In the data rows, the value 128 means zero.
Here are some points:
[135, 127, 143, 113, 151, 128, 150, 137, 142, 125, 125, 116, 92, 99, 127, 147, 124, 95, 119, 119, 122, 131, 129, 124]
[156, 122, 118, 129, 148, 112, 159, 143, 146, 131, 141, 129, 91, 112, 132, 138, 129, 82, 117, 114, 119, 128, 131, 100]
[123, 139, 138, 150, 112, 129, 128, 111, 108, 127, 107, 133, 118, 123, 129, 139, 136, 119, 134, 104, 111, 128, 128, 125]
[152, 107, 91, 163, 123, 106, 125, 73, 117, 168, 128, 156, 110, 146, 126, 114, 142, 101, 124, 50, 126, 85, 163, 113]
[118, 115, 154, 162, 100, 125, 130, 57, 102, 152, 92, 157, 104, 126, 124, 155, 145, 99, 141, 93, 128, 96, 157, 145]
[137, 104, 120, 121, 148, 103, 139, 173, 171, 114, 186, 161, 128, 159, 159, 109, 79, 97, 138, 153, 104, 115, 116, 83]
[81, 127, 169, 103, 126, 146, 99, 128, 124, 120, 113, 127, 140, 143, 144, 147, 115, 152, 156, 202, 130, 157, 117, 166]
[91, 151, 142, 120, 146, 167, 112, 136, 90, 122, 69, 99, 168, 105, 82, 142, 184, 196, 120, 134, 140, 182, 122, 185]
[145, 123, 107, 119, 130, 108, 134, 168, 158, 115, 173, 149, 126, 140, 145, 91, 94, 116, 124, 112, 113, 102, 115, 90]
[145, 113, 96, 128, 165, 110, 148, 151, 147, 146, 139, 127, 123, 125, 109, 111, 154, 117, 117, 100, 127, 133, 138, 108]
[116, 139, 138, 134, 123, 142, 117, 91, 103, 131, 99, 108, 126, 113, 120, 139, 142, 146, 127, 158, 149, 122, 136, 151]
[95, 125, 167, 107, 118, 127, 113, 121, 119, 128, 113, 121, 127, 135, 139, 155, 124, 145, 159, 175, 125, 139, 122, 157]
[117, 117, 145, 154, 122, 120, 125, 97, 116, 152, 121, 153, 124, 168, 140, 140, 115, 103, 153, 83, 103, 118, 133, 128]
[120, 92, 127, 55, 158, 140, 82, 140, 187, 128, 163, 132, 155, 171, 146, 97, 99, 177, 138, 233, 178, 106, 144, 149]
[126, 144, 148, 135, 109, 113, 121, 98, 123, 126, 126, 130, 104, 125, 144, 135, 125, 103, 122, 100, 124, 107, 133, 132]
[156, 139, 111, 146, 128, 121, 162, 135, 118, 126, 117, 69, 108, 95, 137, 145, 128, 91, 114, 125, 132, 140, 122, 108]
[108, 127, 147, 108, 131, 136, 115, 143, 127, 119, 123, 121, 156, 142, 135, 128, 123, 167, 143, 175, 134, 139, 114, 144]
[179, 124, 101, 148, 82, 94, 149, 117, 145, 124, 167, 135, 63, 115, 168, 107, 71, 61, 116, 108, 131, 73, 124, 61]
[167, 132, 114, 148, 73, 92, 143, 112, 137, 120, 167, 140, 77, 128, 173, 110, 69, 65, 114, 122, 125, 73, 130, 72]
[70, 145, 180, 110, 140, 169, 101, 103, 88, 132, 66, 110, 163, 122, 101, 161, 177, 186, 142, 159, 144, 166, 126, 215]
[126, 137, 113, 136, 156, 159, 149, 142, 102, 144, 75, 77, 141, 103, 82, 154, 194, 149, 114, 109, 135, 190, 128, 157]
[109, 147, 136, 109, 114, 156, 118, 105, 102, 126, 81, 87, 135, 101, 97, 153, 176, 164, 114, 147, 161, 154, 135, 177]
[136, 89, 117, 163, 127, 114, 113, 66, 125, 175, 134, 163, 136, 172, 139, 132, 128, 117, 150, 88, 129, 82, 167, 128]
[127, 150, 138, 124, 114, 135, 134, 132, 121, 107, 112, 111, 116, 115, 125, 135, 131, 132, 119, 134, 127, 149, 112, 128]
[104, 127, 138, 139, 118, 143, 107, 109, 124, 139, 119, 122, 148, 145, 116, 133, 140, 149, 134, 139, 130, 139, 128, 147]
[133, 94, 116, 160, 120, 116, 113, 62, 122, 180, 118, 153, 129, 172, 140, 126, 134, 108, 154, 96, 136, 79, 177, 132]
[135, 138, 108, 130, 147, 154, 153, 164, 110, 134, 89, 91, 137, 106, 96, 149, 169, 141, 119, 139, 132, 186, 118, 144]
[116, 144, 127, 125, 124, 148, 136, 122, 102, 136, 62, 86, 143, 105, 99, 153, 172, 162, 120, 143, 146, 166, 124, 166]
[143, 101, 135, 103, 151, 110, 133, 180, 162, 116, 178, 161, 119, 151, 165, 114, 82, 97, 147, 149, 103, 124, 122, 95]
[135, 148, 105, 151, 108, 119, 118, 112, 121, 117, 122, 146, 141, 121, 112, 102, 148, 138, 101, 78, 134, 115, 135, 127]
[123, 119, 133, 102, 179, 127, 126, 155, 156, 113, 139, 150, 130, 124, 112, 130, 149, 146, 123, 121, 131, 139, 134, 126]
[86, 142, 173, 112, 122, 144, 117, 133, 114, 116, 113, 123, 130, 126, 134, 155, 117, 142, 145, 176, 118, 149, 109, 153]
[145, 159, 97, 161, 110, 111, 129, 144, 119, 101, 151, 153, 121, 128, 125, 80, 114, 116, 107, 59, 100, 108, 111, 85]
[127, 112, 133, 38, 147, 147, 121, 186, 184, 93, 177, 103, 144, 129, 155, 107, 89, 177, 132, 255, 167, 138, 103, 131]
[134, 135, 144, 138, 109, 122, 138, 101, 118, 129, 123, 125, 108, 129, 137, 140, 122, 109, 137, 120, 124, 133, 127, 125]
[125, 128, 133, 121, 135, 152, 132, 132, 113, 137, 100, 97, 138, 114, 101, 149, 166, 146, 126, 151, 148, 156, 129, 162]
[92, 133, 181, 154, 115, 103, 96, 92, 122, 98, 141, 189, 119, 142, 150, 116, 106, 107, 139, 68, 114, 92, 132, 126]
[155, 155, 86, 158, 138, 138, 170, 156, 93, 134, 90, 87, 125, 91, 92, 142, 174, 116, 105, 80, 117, 172, 114, 120]
[130, 107, 145, 109, 127, 101, 113, 127, 171, 116, 183, 191, 121, 155, 162, 68, 76, 115, 138, 127, 119, 74, 135, 105]
[108, 145, 136, 98, 140, 141, 113, 180, 139, 86, 138, 126, 162, 114, 118, 108, 132, 174, 124, 159, 130, 155, 108, 135]
[111, 138, 136, 96, 167, 134, 114, 159, 147, 107, 130, 145, 131, 110, 107, 118, 155, 154, 115, 122, 127, 140, 135, 144]
[116, 123, 145, 154, 119, 118, 128, 43, 123, 151, 113, 139, 107, 133, 126, 139, 132, 102, 137, 101, 126, 113, 142, 136]
[177, 129, 83, 146, 83, 91, 157, 131, 147, 128, 176, 124, 82, 124, 163, 97, 70, 63, 102, 120, 136, 69, 117, 50]
[117, 112, 134, 167, 114, 138, 103, 64, 105, 162, 102, 139, 150, 159, 125, 135, 135, 150, 154, 133, 135, 111, 154, 155]
[117, 127, 126, 149, 162, 140, 163, 129, 106, 143, 99, 105, 123, 98, 101, 177, 175, 105, 120, 98, 117, 175, 126, 145]
[146, 114, 159, 104, 161, 111, 176, 137, 161, 150, 150, 134, 73, 96, 141, 147, 119, 70, 114, 123, 117, 124, 133, 117]
[112, 125, 166, 159, 105, 122, 130, 90, 107, 134, 119, 143, 103, 129, 139, 158, 124, 101, 143, 113, 112, 117, 134, 134]
[142, 150, 107, 122, 114, 136, 140, 171, 129, 109, 120, 89, 129, 112, 123, 122, 125, 128, 115, 151, 134, 154, 96, 112]
[108, 147, 153, 120, 91, 142, 110, 129, 113, 105, 115, 114, 149, 132, 139, 132, 112, 156, 137, 179, 138, 136, 108, 142]
[172, 137, 99, 160, 69, 97, 148, 116, 133, 118, 161, 126, 86, 125, 162, 108, 75, 60, 111, 117, 120, 86, 129, 72]
[108, 102, 168, 107, 124, 118, 97, 104, 156, 124, 176, 148, 120, 160, 176, 126, 64, 118, 158, 185, 118, 91, 128, 128]
[118, 128, 108, 148, 100, 138, 132, 121, 117, 132, 119, 117, 158, 153, 138, 112, 122, 152, 130, 156, 132, 130, 120, 130]
[137, 131, 125, 132, 126, 145, 138, 134, 114, 137, 89, 95, 140, 117, 109, 140, 164, 150, 127, 128, 128, 149, 133, 159]
[125, 127, 129, 130, 113, 129, 111, 136, 134, 127, 131, 128, 149, 151, 154, 115, 105, 148, 139, 158, 134, 119, 124, 123]
[149, 158, 105, 155, 139, 149, 166, 130, 71, 136, 61, 64, 126, 75, 74, 153, 210, 133, 101, 65, 134, 182, 130, 159]
[124, 120, 151, 137, 133, 115, 124, 82, 131, 145, 131, 160, 92, 129, 139, 147, 124, 96, 131, 108, 124, 96, 149, 132]
[153, 144, 81, 163, 140, 144, 176, 137, 85, 158, 76, 70, 124, 79, 73, 157, 202, 119, 104, 69, 135, 204, 129, 129]
[130, 140, 130, 151, 112, 108, 146, 116, 118, 129, 120, 124, 109, 130, 128, 133, 114, 111, 131, 119, 114, 130, 128, 118]
[142, 150, 89, 177, 103, 122, 139, 131, 100, 124, 126, 120, 135, 129, 121, 122, 139, 125, 119, 77, 108, 131, 118, 105]
[157, 126, 122, 126, 141, 109, 165, 134, 136, 132, 139, 124, 82, 109, 136, 141, 119, 74, 118, 111, 106, 125, 126, 97]
[115, 134, 124, 117, 109, 132, 112, 147, 134, 120, 140, 130, 160, 152, 142, 113, 105, 166, 142, 162, 128, 124, 112, 116]
[158, 130, 121, 147, 101, 98, 153, 122, 132, 123, 148, 139, 73, 112, 154, 138, 91, 52, 120, 104, 110, 97, 139, 80]
[122, 90, 149, 176, 119, 104, 118, 22, 115, 188, 108, 182, 107, 160, 136, 139, 143, 90, 142, 53, 131, 55, 181, 135]
[153, 138, 97, 137, 128, 121, 125, 129, 137, 115, 146, 150, 139, 122, 112, 92, 136, 125, 98, 82, 136, 111, 135, 113]
[137, 155, 108, 128, 123, 128, 126, 133, 122, 111, 117, 121, 136, 106, 102, 102, 163, 138, 90, 90, 149, 128, 130, 131]
[92, 144, 167, 106, 129, 133, 96, 114, 124, 103, 112, 154, 140, 119, 117, 118, 144, 161, 120, 130, 136, 114, 133, 164]
[95, 133, 124, 127, 117, 153, 101, 146, 112, 133, 117, 108, 185, 163, 133, 122, 128, 194, 161, 180, 126, 157, 109, 151]
[121, 135, 118, 116, 154, 146, 133, 158, 123, 128, 119, 95, 146, 126, 115, 141, 147, 156, 129, 144, 134, 167, 122, 143]
[105, 121, 130, 131, 115, 143, 124, 137, 116, 146, 103, 104, 150, 161, 141, 143, 118, 150, 163, 186, 118, 160, 112, 136]
[104, 104, 157, 150, 113, 129, 98, 61, 113, 163, 108, 147, 127, 160, 130, 151, 129, 148, 153, 129, 129, 99, 168, 150]
[144, 106, 106, 88, 174, 129, 128, 153, 170, 136, 158, 125, 129, 118, 126, 112, 123, 141, 133, 155, 150, 120, 145, 126]
[157, 123, 77, 127, 161, 130, 143, 156, 142, 136, 135, 108, 144, 118, 100, 98, 163, 146, 103, 109, 158, 133, 138, 113]
[98, 162, 141, 101, 121, 147, 109, 192, 148, 59, 145, 123, 155, 114, 133, 103, 106, 177, 118, 188, 129, 158, 87, 133]
[151, 131, 139, 148, 106, 109, 147, 119, 129, 114, 142, 152, 76, 102, 146, 137, 114, 65, 113, 80, 109, 98, 124, 91]
[103, 112, 146, 140, 130, 126, 101, 75, 115, 151, 105, 143, 134, 149, 127, 139, 141, 137, 139, 97, 132, 112, 157, 160]
[120, 130, 120, 130, 116, 129, 118, 148, 138, 120, 146, 133, 149, 136, 139, 105, 108, 152, 130, 143, 123, 126, 111, 120]
[164, 144, 87, 204, 83, 113, 153, 111, 83, 141, 118, 130, 115, 130, 126, 116, 115, 80, 126, 42, 102, 118, 117, 78]
Here are 12 more points, each followed by its number:
[105, 104, 148, 154, 107, 111, 79, 56, 129, 137, 141, 200, 155, 185, 146, 99, 109, 135, 145, 97, 115, 54, 159, 142] 0
[151, 137, 87, 147, 145, 145, 154, 136, 97, 154, 81, 76, 131, 95, 80, 153, 197, 133, 106, 86, 136, 170, 139, 145] 1
[154, 124, 93, 137, 126, 124, 136, 105, 125, 150, 119, 118, 112, 118, 112, 116, 163, 115, 108, 92, 149, 100, 153, 119] 2
[115, 106, 147, 147, 116, 134, 115, 68, 107, 163, 105, 139, 121, 146, 132, 149, 130, 136, 148, 123, 134, 113, 150, 151] 3
[137, 147, 109, 156, 152, 142, 169, 137, 89, 138, 77, 92, 112, 78, 84, 159, 197, 108, 99, 58, 124, 182, 131, 146] 4
[138, 137, 115, 108, 159, 135, 142, 163, 139, 125, 132, 120, 124, 104, 109, 127, 155, 136, 107, 131, 134, 151, 117, 125] 5
[95, 130, 140, 162, 99, 142, 94, 102, 111, 128, 107, 133, 163, 155, 128, 118, 134, 170, 142, 145, 138, 127, 136, 161] 6
[148, 162, 100, 147, 165, 147, 170, 154, 92, 135, 74, 81, 118, 67, 77, 159, 204, 122, 96, 65, 121, 194, 117, 145] 7
[128, 84, 122, 159, 121, 89, 106, 55, 127, 178, 128, 174, 130, 174, 144, 112, 120, 111, 143, 92, 147, 68, 172, 122] 8
[140, 120, 106, 134, 105, 124, 120, 126, 126, 133, 137, 116, 144, 160, 145, 112, 108, 140, 147, 146, 132, 115, 120, 114] 9
[124, 108, 141, 41, 147, 132, 101, 181, 200, 93, 176, 128, 151, 134, 163, 91, 77, 173, 122, 253, 167, 118, 105, 127] 10
[130, 149, 100, 165, 113, 130, 139, 137, 103, 117, 117, 112, 143, 131, 120, 126, 131, 127, 136, 96, 104, 150, 107, 119] 11
Which of these numbered points is nearest to each point below, looking only along the 7 directions in which the first points spread most? Its number follows each.
[140, 110, 117, 101, 178, 130, 142, 174, 154, 108, 136, 130, 128, 107, 102, 118, 156, 135, 97, 111, 144, 147, 128, 127] > 5
[86, 140, 158, 142, 94, 139, 96, 107, 101, 114, 112, 143, 175, 155, 126, 120, 112, 175, 144, 136, 125, 127, 127, 159] > 6
[150, 133, 76, 153, 144, 150, 167, 141, 95, 152, 88, 74, 138, 104, 98, 147, 181, 149, 119, 91, 140, 176, 124, 144] > 1
[95, 137, 144, 135, 108, 147, 104, 109, 102, 127, 106, 123, 165, 147, 125, 129, 139, 182, 153, 138, 130, 146, 118, 164] > 6
[89, 130, 138, 147, 79, 144, 99, 90, 98, 142, 109, 136, 166, 169, 138, 127, 110, 165, 155, 152, 124, 124, 124, 148] > 6
[95, 128, 179, 153, 115, 96, 100, 86, 127, 112, 146, 221, 117, 156, 151, 115, 99, 101, 146, 72, 81, 73, 132, 117] > 0
[112, 120, 152, 146, 119, 123, 124, 80, 112, 146, 108, 142, 103, 138, 137, 157, 128, 103, 143, 108, 115, 112, 143, 146] > 3
[91, 132, 146, 145, 101, 139, 90, 99, 110, 125, 119, 156, 170, 167, 132, 126, 128, 159, 156, 138, 118, 121, 132, 151] > 6
[108, 104, 137, 160, 105, 125, 105, 60, 104, 161, 101, 146, 137, 162, 132, 175, 134, 124, 150, 106, 120, 102, 158, 149] > 3
[135, 156, 100, 172, 95, 126, 141, 130, 87, 121, 99, 110, 140, 131, 120, 121, 132, 126, 127, 84, 107, 137, 107, 112] > 11
[112, 118, 141, 158, 98, 125, 116, 58, 102, 159, 105, 144, 135, 155, 137, 143, 132, 133, 149, 112, 131, 112, 151, 140] > 3
[114, 122, 135, 170, 98, 130, 126, 61, 96, 161, 92, 138, 136, 149, 123, 133, 143, 126, 142, 95, 133, 105, 154, 139] > 3
[121, 113, 152, 30, 161, 140, 110, 177, 192, 93, 170, 123, 124, 129, 162, 111, 80, 175, 128, 255, 166, 125, 119, 132] > 10
[81, 88, 169, 132, 131, 125, 72, 55, 128, 155, 128, 198, 146, 186, 138, 124, 116, 160, 172, 126, 132, 84, 166, 168] > 0
[128, 134, 117, 145, 82, 131, 122, 125, 117, 121, 146, 119, 131, 155, 156, 123, 80, 130, 151, 168, 123, 117, 106, 104] > 9
[135, 153, 109, 158, 164, 148, 165, 140, 87, 143, 73, 82, 118, 77, 74, 164, 209, 117, 103, 66, 126, 188, 137, 158] > 4
[139, 130, 92, 160, 150, 149, 153, 129, 95, 151, 73, 80, 136, 100, 80, 159, 189, 129, 111, 87, 137, 169, 133, 148] > 1
[149, 144, 100, 137, 120, 124, 128, 110, 126, 121, 123, 127, 123, 106, 104, 112, 146, 126, 100, 94, 150, 110, 144, 125] > 2
[130, 132, 121, 140, 73, 135, 120, 119, 109, 120, 138, 111, 140, 142, 143, 123, 92, 134, 146, 165, 134, 112, 114, 118] > 9
[132, 151, 102, 173, 99, 128, 128, 123, 93, 124, 111, 108, 140, 128, 112, 120, 138, 134, 125, 89, 115, 136, 115, 116] > 11
[137, 163, 109, 140, 153, 138, 169, 161, 93, 117, 83, 77, 119, 63, 71, 154, 205, 128, 94, 78, 132, 186, 125, 148] > 7
[102, 105, 183, 137, 112, 99, 99, 100, 154, 117, 175, 217, 113, 172, 184, 113, 69, 95, 159, 109, 90, 66, 143, 109] > 0
[143, 139, 100, 145, 138, 151, 158, 141, 95, 153, 87, 68, 137, 96, 82, 157, 181, 132, 117, 101, 130, 183, 131, 142] > 1
[119, 103, 134, 159, 103, 125, 116, 62, 103, 167, 109, 145, 127, 164, 132, 140, 124, 120, 151, 114, 126, 96, 141, 144] > 3
[100, 118, 171, 18, 158, 142, 88, 197, 198, 81, 179, 131, 137, 126, 163, 116, 77, 179, 130, 255, 160, 140, 114, 149] > 10
[130, 152, 103, 158, 108, 122, 126, 133, 109, 102, 132, 128, 149, 130, 117, 97, 131, 126, 112, 73, 113, 148, 119, 96] > 11
[155, 134, 81, 139, 149, 154, 159, 148, 103, 146, 94, 74, 133, 95, 90, 147, 182, 132, 104, 98, 136, 174, 138, 131] > 1
[93, 137, 140, 168, 87, 139, 87, 86, 94, 132, 106, 146, 174, 162, 131, 119, 130, 166, 156, 113, 120, 115, 125, 152] > 6
[127, 101, 150, 22, 162, 126, 109, 193, 220, 91, 200, 131, 121, 140, 170, 94, 64, 163, 130, 255, 167, 110, 116, 118] > 10
[117, 104, 160, 55, 144, 136, 107, 163, 190, 104, 178, 141, 126, 128, 160, 121, 71, 150, 137, 241, 150, 122, 115, 133] > 10
[114, 110, 138, 162, 122, 131, 111, 89, 115, 155, 107, 136, 135, 150, 129, 147, 136, 133, 146, 123, 129, 121, 141, 142] > 3
[123, 129, 114, 123, 111, 133, 113, 153, 128, 120, 152, 122, 164, 153, 137, 103, 105, 155, 138, 156, 129, 128, 112, 118] > 9
[105, 103, 175, 122, 134, 97, 98, 113, 162, 115, 178, 218, 118, 164, 174, 115, 76, 100, 151, 111, 89, 78, 139, 122] > 0
[156, 168, 81, 153, 111, 131, 158, 168, 111, 122, 130, 90, 131, 120, 118, 130, 134, 122, 124, 97, 111, 155, 105, 103] > 11
[156, 125, 105, 139, 115, 119, 145, 109, 120, 144, 116, 118, 100, 119, 128, 130, 132, 94, 112, 99, 134, 107, 142, 108] > 2
[107, 135, 155, 30, 151, 148, 97, 221, 182, 66, 166, 116, 165, 131, 152, 96, 83, 197, 132, 255, 155, 156, 86, 139] > 10
[117, 117, 131, 166, 100, 132, 116, 67, 90, 167, 94, 127, 138, 160, 124, 138, 136, 134, 149, 89, 130, 110, 153, 135] > 3
[165, 131, 76, 154, 148, 139, 171, 132, 98, 161, 93, 74, 127, 107, 91, 146, 184, 114, 108, 91, 134, 168, 137, 129] > 1
[127, 164, 104, 151, 150, 147, 168, 153, 85, 128, 69, 67, 127, 74, 67, 164, 209, 125, 96, 79, 126, 196, 126, 154] > 7
[153, 123, 110, 141, 118, 114, 137, 108, 128, 143, 135, 130, 108, 122, 130, 124, 124, 101, 111, 105, 143, 98, 139, 109] > 2
[128, 142, 118, 109, 152, 129, 133, 185, 142, 96, 149, 121, 136, 111, 120, 109, 127, 137, 111, 132, 118, 155, 120, 121] > 5
[99, 122, 172, 155, 126, 106, 102, 106, 134, 119, 142, 194, 126, 171, 146, 126, 107, 112, 147, 78, 82, 102, 130, 120] > 0
[143, 155, 97, 163, 94, 117, 120, 128, 103, 108, 132, 149, 153, 140, 123, 95, 131, 132, 114, 61, 111, 117, 114, 103] > 11
[138, 90, 113, 182, 130, 102, 128, 62, 127, 182, 139, 177, 116, 170, 128, 134, 129, 88, 147, 59, 115, 71, 174, 110] > 8
[101, 130, 169, 168, 106, 103, 104, 98, 124, 110, 156, 207, 126, 152, 149, 114, 90, 103, 145, 61, 77, 89, 128, 111] > 0
[147, 153, 109, 150, 100, 125, 152, 135, 111, 117, 104, 104, 104, 108, 128, 136, 122, 107, 116, 110, 122, 138, 116, 108] > 11
[129, 148, 114, 154, 60, 122, 106, 104, 107, 118, 142, 127, 138, 148, 151, 99, 97, 128, 133, 134, 133, 99, 114, 114] > 9
[130, 121, 132, 94, 169, 114, 119, 171, 154, 120, 145, 137, 142, 116, 115, 106, 147, 150, 110, 133, 138, 135, 137, 141] > 5
[128, 101, 139, 33, 156, 131, 101, 183, 204, 97, 183, 126, 127, 131, 162, 99, 83, 160, 108, 249, 165, 114, 118, 124] > 10
[77, 139, 167, 145, 90, 137, 88, 85, 98, 113, 114, 161, 161, 161, 136, 112, 116, 169, 160, 132, 119, 109, 123, 153] > 6
[114, 129, 144, 165, 99, 120, 126, 44, 91, 163, 77, 135, 104, 122, 121, 163, 154, 98, 130, 77, 124, 105, 167, 151] > 3
[137, 89, 110, 178, 127, 98, 119, 66, 126, 177, 142, 173, 104, 171, 134, 135, 119, 99, 147, 71, 119, 74, 152, 116] > 8
[97, 120, 181, 152, 124, 101, 105, 99, 133, 108, 156, 228, 118, 153, 139, 128, 96, 93, 144, 65, 78, 83, 138, 110] > 0
[140, 86, 108, 182, 127, 107, 115, 57, 128, 177, 138, 171, 129, 162, 139, 127, 125, 106, 150, 51, 110, 77, 170, 110] > 8
[137, 135, 118, 143, 79, 117, 132, 127, 122, 135, 142, 115, 132, 148, 157, 126, 92, 116, 145, 147, 108, 127, 104, 102] > 9
[164, 148, 62, 170, 105, 132, 161, 156, 101, 143, 114, 84, 145, 128, 104, 115, 150, 131, 114, 84, 128, 149, 102, 103] > 11
[148, 132, 107, 143, 119, 117, 134, 110, 127, 135, 130, 120, 115, 121, 127, 124, 132, 114, 107, 107, 137, 103, 143, 116] > 2
[105, 118, 142, 175, 98, 114, 105, 50, 92, 162, 96, 153, 128, 156, 134, 141, 131, 125, 154, 94, 125, 96, 153, 151] > 3
[139, 96, 144, 37, 155, 139, 105, 188, 203, 98, 188, 123, 135, 126, 156, 106, 87, 168, 125, 255, 158, 134, 111, 126] > 10
[120, 104, 141, 33, 149, 131, 110, 193, 190, 94, 185, 122, 122, 135, 159, 105, 78, 159, 133, 248, 162, 125, 111, 121] > 10
[104, 105, 181, 128, 136, 91, 100, 116, 171, 121, 187, 231, 122, 173, 175, 108, 66, 92, 167, 112, 83, 72, 133, 111] > 0
[148, 162, 97, 153, 109, 110, 136, 149, 120, 92, 140, 135, 132, 114, 115, 94, 123, 116, 105, 64, 116, 122, 113, 93] > 11
[153, 112, 93, 120, 134, 135, 125, 108, 138, 144, 134, 124, 124, 126, 137, 106, 137, 127, 116, 132, 165, 91, 156, 132] > 2
[110, 129, 136, 128, 116, 148, 104, 112, 116, 132, 112, 124, 160, 145, 123, 124, 137, 167, 144, 150, 137, 135, 126, 146] > 6
[156, 154, 77, 151, 119, 135, 157, 165, 104, 121, 123, 89, 141, 111, 110, 128, 148, 123, 116, 102, 121, 171, 98, 109] > 11
[129, 109, 146, 28, 163, 137, 108, 202, 200, 95, 185, 118, 134, 123, 159, 106, 85, 168, 137, 255, 162, 136, 117, 126] > 10
[85, 143, 159, 149, 94, 128, 83, 81, 104, 116, 121, 169, 161, 157, 136, 115, 117, 162, 152, 135, 118, 108, 135, 153] > 6
[142, 145, 98, 166, 101, 110, 124, 138, 112, 103, 138, 142, 142, 124, 122, 88, 118, 123, 105, 55, 115, 113, 122, 100] > 11
[142, 94, 108, 170, 120, 105, 114, 62, 123, 170, 126, 171, 141, 169, 132, 109, 126, 112, 137, 55, 131, 66, 164, 116] > 8
[130, 143, 123, 168, 97, 127, 132, 98, 100, 126, 101, 120, 118, 131, 126, 136, 135, 112, 129, 89, 109, 117, 126, 123] > 11
[99, 116, 161, 147, 133, 115, 113, 90, 111, 139, 115, 162, 126, 141, 132, 150, 124, 124, 153, 99, 104, 120, 137, 155] > 3
[122, 133, 138, 51, 129, 145, 100, 184, 188, 87, 174, 122, 145, 130, 172, 97, 79, 172, 134, 255, 159, 127, 106, 133] > 10
[122, 107, 158, 52, 150, 131, 111, 172, 194, 121, 167, 117, 123, 128, 164, 130, 79, 151, 141, 252, 152, 118, 115, 127] > 10
[127, 152, 113, 167, 92, 116, 116, 119, 106, 106, 128, 153, 145, 137, 115, 84, 129, 138, 115, 57, 114, 105, 123, 114] > 11
[141, 95, 109, 154, 131, 111, 115, 78, 140, 161, 134, 174, 135, 161, 127, 106, 119, 115, 122, 67, 130, 84, 166, 126] > 8
[141, 147, 99, 143, 144, 152, 169, 115, 100, 141, 80, 64, 120, 95, 90, 166, 184, 139, 111, 128, 136, 193, 123, 150] > 1
[156, 154, 93, 169, 143, 144, 172, 126, 84, 141, 60, 85, 117, 74, 66, 160, 217, 125, 81, 39, 132, 164, 136, 135] > 4
[132, 134, 117, 95, 155, 132, 136, 205, 155, 94, 145, 125, 135, 106, 122, 121, 128, 138, 114, 139, 117, 154, 101, 120] > 5
[146, 147, 118, 144, 114, 125, 149, 159, 117, 108, 138, 117, 123, 127, 131, 127, 120, 113, 115, 121, 118, 148, 103, 107] > 11
[151, 162, 100, 149, 144, 148, 163, 142, 94, 137, 73, 88, 127, 74, 74, 150, 211, 127, 87, 73, 137, 177, 127, 158] > 7
[107, 125, 149, 35, 150, 153, 99, 223, 179, 72, 171, 105, 159, 125, 154, 106, 89, 192, 144, 255, 158, 162, 95, 138] > 10
[105, 140, 173, 12, 168, 154, 108, 241, 210, 51, 176, 105, 136, 99, 151, 119, 89, 180, 126, 255, 149, 179, 80, 137] > 10
[119, 121, 115, 122, 99, 135, 106, 145, 132, 123, 151, 116, 167, 170, 150, 105, 92, 173, 159, 200, 133, 146, 106, 110] > 9
[144, 140, 93, 161, 146, 149, 168, 138, 96, 154, 84, 75, 128, 100, 90, 163, 183, 125, 118, 98, 126, 188, 131, 138] > 1
[159, 161, 54, 170, 103, 137, 155, 147, 92, 137, 107, 69, 158, 124, 113, 107, 146, 132, 115, 82, 131, 149, 111, 100] > 11
[168, 143, 83, 201, 82, 119, 154, 112, 92, 143, 119, 126, 127, 142, 130, 115, 112, 90, 129, 51, 101, 119, 131, 84] > 11
[143, 143, 112, 147, 150, 134, 165, 124, 107, 152, 88, 94, 104, 91, 95, 169, 182, 96, 103, 75, 128, 156, 140, 135] > 4
[129, 118, 146, 133, 127, 119, 133, 95, 119, 148, 118, 136, 110, 133, 137, 148, 129, 114, 140, 116, 122, 116, 143, 132] > 3
[127, 110, 147, 40, 152, 128, 107, 182, 192, 100, 182, 120, 127, 163, 165, 113, 62, 163, 136, 255, 155, 125, 105, 122] > 10
[124, 110, 155, 158, 114, 118, 121, 55, 107, 156, 105, 149, 94, 142, 137, 161, 123, 90, 154, 90, 123, 97, 147, 130] > 3
[95, 140, 167, 46, 150, 149, 88, 207, 189, 64, 177, 126, 161, 126, 157, 94, 79, 196, 133, 255, 156, 149, 91, 149] > 10
[151, 139, 114, 151, 157, 133, 162, 147, 108, 144, 99, 93, 109, 92, 93, 156, 173, 102, 107, 81, 123, 165, 127, 127] > 4
[123, 125, 153, 137, 105, 127, 116, 85, 119, 136, 116, 137, 123, 133, 131, 133, 123, 128, 131, 125, 135, 102, 142, 134] > 3
[140, 139, 115, 141, 165, 141, 164, 149, 113, 142, 95, 106, 113, 96, 86, 159, 182, 106, 124, 90, 121, 181, 122, 149] > 4
[133, 127, 135, 158, 101, 124, 128, 79, 113, 154, 105, 126, 121, 131, 131, 150, 132, 107, 133, 101, 121, 107, 136, 128] > 3
[147, 130, 93, 140, 170, 150, 168, 145, 106, 160, 82, 68, 133, 94, 91, 163, 191, 131, 113, 118, 139, 193, 130, 145] > 1
[144, 146, 106, 154, 172, 140, 176, 144, 88, 149, 71, 83, 111, 74, 74, 178, 219, 108, 92, 68, 121, 194, 127, 150] > 7
[147, 149, 102, 167, 107, 111, 136, 141, 123, 104, 148, 161, 129, 127, 129, 84, 120, 107, 105, 51, 106, 104, 120, 83] > 11
[151, 103, 100, 196, 121, 96, 135, 59, 115, 176, 111, 160, 118, 149, 126, 122, 150, 87, 136, 32, 122, 90, 170, 112] > 8
[142, 98, 140, 70, 152, 123, 110, 154, 170, 125, 172, 119, 130, 139, 156, 113, 88, 153, 138, 228, 153, 126, 122, 130] > 10
[97, 119, 180, 149, 121, 98, 108, 109, 132, 110, 167, 213, 112, 154, 157, 119, 91, 89, 144, 77, 83, 84, 131, 112] > 0
[89, 115, 182, 142, 128, 104, 109, 101, 136, 121, 157, 207, 119, 161, 152, 132, 87, 99, 150, 87, 80, 96, 135, 118] > 0
